One turn moves every row onto another: examples first, then more rows asked:
Mebal: -55, -118, -225, 356, 96, 150, 117, -165, -143, 79, 23, -100, 212, -90, 212, 44, -13, 197, 40, 346, 137, 78, -111, 71, 252, 380, -75, -11, -127, -36, -31, -35, 121, -47, 142, 62, 262, -111, -301, 79, 241, 219, -18, -16, 107, -360, 139, -390, 206, 186, 74, -90, -77, -152, 90, -8, 213, 0, 134, -125
kedi: -71, 1, -53, 233, 129, 255, -17, -49, -244, 0, -90, -81, 14, 31, 11, -209, 221, 5, -129, 170, 100, 311, -42, -125, -61, 321, -14, -118, 100, -82, -71, 123, 436, 55, -232, 31, 60, -391, 139, 269, 13, -227, 3, 84, 61, 74, -88, -180, 204, 246, -169, -203, -32, -63, 132, -6, 74, 165, -197, -39
Duv: 121, -25, 43, 30, -40, 73, -155, -31, -4, 122, -74, -176, 180, -249, -192, 96, -94, -67, -248, 452, 78, -56, -36, 82, -359, -5, -1, -47, -67, -220, 162, -23, 238, -95, -8, 63, 87, -102, -80, 8, 112, -191, -52, 43, -60, -19, -141, -4, 31, 29, -74, -260, 43, -213, 63, 51, -73, -4, 62, -201
vumuv: -30, -186, -177, -34, -73, -277, 11, 318, -101, -67, -125, -165, 212, -121, 389, 137, -151, 184, 9, -134, -67, -154, -85, -156, -39, 155, 90, -136, 255, -100, -211, -85, -241, -316, 238, -161, -34, -83, -19, 215, 8, 114, 113, 18, 234, 16, 84, -219, 337, -221, -2, -61, -171, 154, -121, 137, 388, 153, -135, 77
soge: -168, 174, -241, 167, 80, 53, -55, 155, -33, -53, 65, 30, 85, -350, -111, 32, 109, 251, -1, 449, 103, 63, 195, -29, 368, 61, -358, -8, 150, 169, -91, 47, 169, 28, -93, 90, -17, -179, 63, 127, -209, -196, -76, 71, -152, -55, 187, -105, -65, -7, -368, -64, -92, -69, 72, 6, -87, -71, -455, -49
fasa: 205, -158, 4, -48, -295, -403, -119, 194, 6, 125, 48, -188, 229, -129, 116, 285, -4, -98, -108, 83, 133, 53, -104, -196, -20, 165, -23, -86, 177, -162, -101, -62, -137, 57, 326, -92, 135, -41, 17, 219, -192, 220, 290, 107, 63, 151, 70, -223, 83, -164, 114, -19, -7, -111, -294, 143, 157, 262, -93, 344
pasa: 108, -37, -214, 214, -301, 97, 314, -198, -321, 262, -77, 61, -9, -31, 148, -59, 3, -39, 75, 243, -18, 250, -119, 143, 42, 314, 16, 76, -1, -93, 20, 7, -21, -72, -44, 47, 170, 144, -166, -11, -22, 248, 8, 54, 25, -216, 241, -77, 148, 20, -173, -113, 26, -169, 118, -85, -200, 145, 167, 38
raz: 65, -156, -3, 14, -314, -388, -96, 81, -119, 41, 152, -249, 244, -121, 131, 341, -51, -40, 112, -7, 177, 228, -87, -175, 27, 130, 39, -1, 190, -21, -113, -45, -170, 200, 264, -141, -42, -251, 84, 196, -226, 127, 190, -9, -79, 95, 89, -191, -3, -10, 126, -37, 178, -82, -122, 248, 15, 117, -81, 392
Nibog: 57, -146, -197, -160, 155, -370, 14, 313, 82, 69, -136, -72, 226, 177, 108, 21, 45, -175, -52, -101, -179, -97, -37, 31, 171, 53, -72, -85, 45, 18, -193, 46, -81, 48, 229, -285, 2, -181, 68, 228, -87, 128, 153, -92, 325, 301, 83, -213, 24, 63, 61, 22, -226, 41, -11, 5, 243, 47, -180, 282
kepe: -113, 238, -218, 201, -12, 62, -53, 153, -124, 31, 83, -82, -12, -220, 45, -137, 110, -32, 203, 422, 156, 115, 180, -171, 132, -180, -22, 56, 310, 50, -125, 86, 190, -117, -88, 239, -101, -3, -16, -253, -314, -162, -85, 81, -155, -89, 254, -33, 162, -161, -71, -40, 34, -103, -37, 162, -1, -132, -104, -75
Fif: -113, -177, -39, 173, -69, -24, 208, -19, -81, 100, -132, -26, -18, -128, 214, -43, 121, -35, 150, 18, 178, 247, -256, 400, 336, 204, -38, -45, 247, 217, 90, 245, 123, 3, -67, -90, -130, -222, -194, 211, 61, -464, -56, -12, 36, -165, 59, -142, 251, 91, -66, 139, -46, 124, 16, 82, -55, 107, -208, -27
lupi: 113, -149, -48, -383, -45, -383, -108, 260, -115, 70, -213, -113, 70, -33, -106, 108, -54, -53, -121, 65, -194, 4, 182, -203, 25, 435, -201, -92, 28, -37, -230, -58, 43, -95, 145, -294, 99, -68, 12, 173, -55, 137, 58, 223, 190, 37, -216, -178, 355, -106, -181, -49, -17, -12, -124, 84, 300, 319, -169, 256
gaf: -40, 230, -324, 85, 169, 7, -28, 232, -126, -44, 88, -46, 4, -261, 97, -79, 174, 59, 192, 480, 117, -51, 95, 78, 344, -102, -208, -93, 223, 194, -40, 145, 60, -219, 75, 93, 43, -202, -30, -13, -36, -159, -195, 148, -108, -327, 76, 82, 65, -17, -18, -135, -108, -66, -54, 112, -85, -139, -264, -213
riv: -162, -56, 35, 253, 75, 256, -14, 15, 27, 38, -168, -54, 265, -31, -96, 120, -283, 45, 80, 144, -59, 17, 222, 222, 105, 336, -91, 74, -197, 19, 275, -42, 102, 163, -65, -4, 125, -90, -252, 209, -20, 42, -151, -172, 76, -140, 219, -466, 129, 214, -46, -66, -195, 70, -55, 231, 9, -105, -64, -29
sina: -76, -178, -250, -93, 43, -329, 37, 135, -266, -160, -117, -232, 282, -67, 304, -34, -219, 303, 123, -148, -88, -19, -11, -336, -62, 112, 156, -129, 215, -12, -56, -162, -190, -253, 79, -54, -49, -267, 99, 155, 140, 100, 52, 35, 96, -12, -45, -125, 351, -100, 82, -193, -87, 189, -51, 158, 240, 87, -200, -29
sot: 107, -110, -82, 196, -58, -26, -93, -76, 96, 182, 76, -171, 23, -265, 25, -56, -113, 195, -87, 156, 290, 206, -239, 193, 52, -98, -145, 34, -116, -88, 9, -55, 48, -182, 123, 24, -56, 188, -230, -117, -33, -299, -131, -199, -93, -241, -40, -284, 270, -373, -86, 67, -112, 108, 73, 106, -13, 22, -203, -80
fovu: -196, 180, -141, 62, -110, -54, 111, 187, -36, -110, 59, -112, 147, -300, -280, 6, -27, -8, -41, 538, 102, 65, 188, -221, 284, 104, -95, 63, 281, 82, 139, 32, 220, -142, -185, 119, -115, -182, -19, -105, -167, -352, 146, 218, -217, -181, 181, -23, 114, -56, -128, -19, -37, -162, 18, 32, 57, -72, -262, -112
dufev: 121, 180, 9, -7, -237, 215, 316, -6, -217, 117, -38, 4, 163, 112, -193, -172, -186, -154, -56, 49, -39, 316, 205, 88, 105, 447, 26, 88, -206, -85, 324, 75, 3, -137, -97, -29, 157, -9, -97, 35, -65, 15, -25, -4, -18, -183, 74, -310, 193, -128, 33, -44, -240, 49, 95, 122, -120, 75, -204, -63
pev: 102, -97, -190, -232, 194, -469, 69, 151, 75, -42, -106, -26, 319, 92, 65, 52, 94, -119, 38, 49, -178, -17, -53, 17, 58, -52, -62, -20, -65, 62, -114, -75, -11, 247, 164, -118, -41, -78, 127, 79, -12, 211, 65, -135, 160, 380, 14, -116, -146, 50, -6, -1, -47, 205, 68, 12, 76, 36, -103, 110
kavo: 101, -85, -43, -288, -69, -443, -16, 242, -129, -171, 9, -176, 46, -85, -137, 184, -9, -10, -4, 192, -138, 153, 44, -192, 112, 449, -188, 55, -82, 28, -219, -194, 23, -81, 172, -355, -36, -59, 35, 76, 21, 93, -8, 129, 21, -205, -329, -150, 368, -113, -209, -17, 95, 193, -5, 147, 263, 265, -122, 144

soge turns into gaf
Mebal turns into pasa
And these:
pev turns into sina
lupi turns into Nibog
sot turns into Duv

One turn moves every row onto another: examples first, then more rows asked:
nem: -58, -223, 18, 286, 347, 88, 41, 40, 47, 146, -30, -84, 112, 35, -205, 207, 130, -81, -57, -20, 188, 201, 115, -87, -65, 55, 141, -56, -62, 164, -123, -165, 139, -131, -98, -168, 229
far: 164, 102, 46, 162, -52, -333, 39, 215, -51, -70, -78, 139, 137, -16, 50, -118, -213, 130, 108, -192, 157, -382, 12, -45, -137, -152, 111, 48, -67, 162, 174, -98, -6, -153, 36, 70, -94
buk: 170, -117, 209, 227, 193, -223, 122, 462, 68, 3, 56, 159, 29, 214, 147, 183, -198, -24, 200, -126, -32, -218, 66, 66, -83, -137, 141, 27, -135, 232, 76, 102, -94, -276, 290, -177, -59
mip: 39, -119, 181, 320, -42, -244, 171, 139, -68, -120, 102, 25, -184, -41, 50, 324, -155, -109, 24, -250, 273, -136, 141, 222, 35, -231, 162, 2, -365, 46, 112, -85, -13, -185, 30, -273, 15
misur: 135, 99, 68, 89, 77, -110, 275, 159, 19, 47, 206, -416, -58, 97, -35, -49, -116, -209, -118, 131, -261, 215, 94, 58, -169, 26, 70, 350, 62, 101, 26, -9, 43, -100, 205, -179, -220
tuvi: -47, -57, -63, -164, 35, 83, -159, -102, 221, -200, -62, -164, -36, 187, -389, -24, -474, -94, -154, 27, -291, -117, 237, -7, 136, 59, -97, 102, -362, -97, 92, 82, -18, 135, 14, -81, -44
zoz: -81, -178, -131, 200, 452, -17, -73, 71, 85, -11, 39, -15, 296, 136, -62, -140, 6, -84, 42, -1, -233, -68, 22, -79, -426, -96, 139, -176, -120, -44, -93, 54, -19, -80, 148, -316, -225
Vobi: 292, 30, 241, 150, 170, -291, 55, 167, 74, -41, 87, 63, -34, 159, 155, 11, 153, 80, -2, -55, 112, -240, -193, 200, -229, 36, 168, -133, -112, 111, 228, -68, 29, -182, 42, -276, -185
zukab: 9, 213, -119, 115, 271, -131, -64, -32, -360, -185, -15, -46, -31, -204, -8, -65, -13, -283, 42, 113, -114, -76, -30, 110, 154, -106, -118, 42, -111, 161, 196, 266, 237, 118, 218, -128, -212
tubug: 235, 61, 358, -143, 261, -188, 196, 138, -143, -71, -25, -87, -18, 77, 95, -26, 47, 65, -108, 34, 162, -312, -19, 36, -288, -258, 203, -58, -114, 131, 217, 197, -101, -41, 2, -66, -114
bavuk: -70, -123, -36, -69, -87, 61, -125, 29, 180, -34, 153, 25, -117, -139, -221, 168, -61, -185, 9, 204, -150, -64, 364, 60, 270, 71, -234, -218, -384, -2, -86, -29, 25, -200, -168, -331, -30
Migi: -245, -185, 206, -7, 192, 119, -120, -147, -215, -30, -33, -68, -10, 197, -430, -8, -35, -277, 135, 28, 44, -92, 228, 42, 32, -78, 301, -168, -115, 137, -44, 272, 134, 34, 123, -479, -25
nime: -66, 110, -110, -182, -145, -49, -37, 83, -117, -71, 67, -70, -151, 7, -26, -51, -224, -203, 105, 44, -221, 27, -48, 62, -291, -145, -24, 131, -206, -41, 162, 61, 110, 124, 310, -522, -216
Musu: 164, -2, 32, 192, 29, -71, -140, -44, -46, -166, -69, -36, 94, 53, -131, -117, -110, -155, 445, 276, -141, -30, 275, 98, -110, 191, -133, -168, -259, 15, -36, -27, 21, 111, -46, 160, -272
vezub: -111, -187, 23, -124, -180, 25, -158, -48, 179, -118, 129, 4, -26, -91, -194, 98, -37, -149, -67, 218, -139, -51, 355, -29, 240, 118, -184, -152, -409, -43, -161, 5, -63, -122, -130, -289, -8
zege: 171, 0, -143, -103, 139, 30, 83, 249, 5, -202, -100, -160, -124, 28, 164, 128, -43, -149, -226, 94, 72, 300, -27, -138, -28, -207, -247, 225, -30, 33, -3, 21, 126, -37, 5, -124, 76
bebin: 127, -88, 76, -7, 151, 166, -340, 63, -116, -1, -194, 68, 302, 44, -231, -160, 35, 42, -94, 110, 293, -122, -47, -248, -88, -167, -20, -270, -110, -17, -29, 173, 188, 58, -19, -135, -155
Gine: -21, -4, 141, -76, -143, 188, -158, 253, -216, 58, 156, -223, -213, -142, -84, 52, -22, -116, -32, 165, 188, 126, -43, 69, 136, -98, -172, -72, -25, 235, 165, -35, 266, -98, 119, -71, -111
fer: 123, -305, 131, -62, 136, 8, -85, 107, 46, 112, 102, -128, -92, 49, -235, 0, -278, -160, 246, -3, -282, 199, 281, -149, 11, 196, 1, -70, -419, 203, -229, 21, -103, -178, -104, -183, -172
pabu: 112, 64, 305, -254, 228, -273, 126, -43, -58, -66, -45, -18, 103, 152, -129, 176, -136, -85, -169, -8, 363, -303, 72, 110, -175, -230, 35, 159, -171, 146, 167, -72, -79, 161, 184, -159, 124
niv: 109, -108, 213, -59, -26, -298, 209, 75, 6, -161, -117, 106, -144, 183, -211, 33, -519, -147, -127, -116, 335, -269, 86, 53, 121, -174, 147, 78, -141, 101, 81, 102, -34, -112, 117, -416, -108
Sode: 200, -71, 211, 79, 252, -34, 17, 347, -67, 135, -40, 99, -99, 185, -58, 169, -102, -35, -127, -260, 137, -161, -57, 345, -161, -53, 102, 104, -355, 230, 147, -58, 98, -203, -2, -464, -103
vog: 174, -190, -31, -116, 167, 65, 35, 20, -35, -173, -56, -109, -180, 80, -320, 30, -90, -48, -28, 174, -215, -107, 176, -144, -34, -154, -274, -64, -91, -177, -225, 101, -8, -81, 4, 381, -97
lig: -26, -227, 190, -98, -36, -7, 32, -187, 95, -165, 131, -306, 129, 249, -251, -10, 32, -80, -201, 43, 109, 19, 0, -205, -283, -131, 107, -10, -59, -177, -234, 32, -72, 12, -15, -327, -52
kaga: 128, -36, 12, 267, 107, -54, -86, -40, 22, -99, -82, -69, 105, 21, -209, -15, -188, -159, 367, 200, -157, 94, 265, 122, -115, 239, -110, -208, -313, 43, -117, -6, 31, 26, -60, 219, -233
kir: 233, -266, 100, -8, 186, 37, -32, 202, 119, 112, 180, -233, -91, -8, -151, 2, -215, -135, 241, -47, -316, 186, 251, -167, -4, 152, -116, -54, -424, 153, -108, 36, -66, -140, -132, -181, -265
zam: -29, -62, -37, -103, -4, 76, -160, -92, 194, -220, -87, -47, 52, 154, -378, -70, -394, -51, -196, 16, -302, -72, 243, -208, 87, 11, -98, 0, -439, -141, 88, 109, 91, 110, -38, -2, -95
pip: 67, -202, 99, -156, -20, -287, 132, 114, -71, -154, 30, -23, 132, 70, 63, 148, -212, 33, -197, -52, 240, -339, -53, 188, -74, -320, -6, 96, -80, -17, -36, 140, -227, -196, 101, 3, -125
zor: -104, -78, 176, -107, 296, -173, 90, 95, -91, -115, 97, 93, -179, 197, -124, 137, -126, -181, -160, -138, 247, -275, 123, 303, -153, -302, -29, 107, -201, 192, 76, -171, 62, -230, 89, -421, 1
vamav: 172, -118, -95, 9, 225, 53, -29, 19, 81, -181, -42, 27, -120, 153, -289, 27, -92, -4, -4, 194, -264, -37, 160, -142, -36, -77, -216, -134, -137, -207, -244, 96, 0, -106, 30, 319, -163

bebin turns into Migi
tubug turns into zor
zege turns into Gine
And these:
pip turns into mip
Musu turns into tuvi
vezub turns into kaga

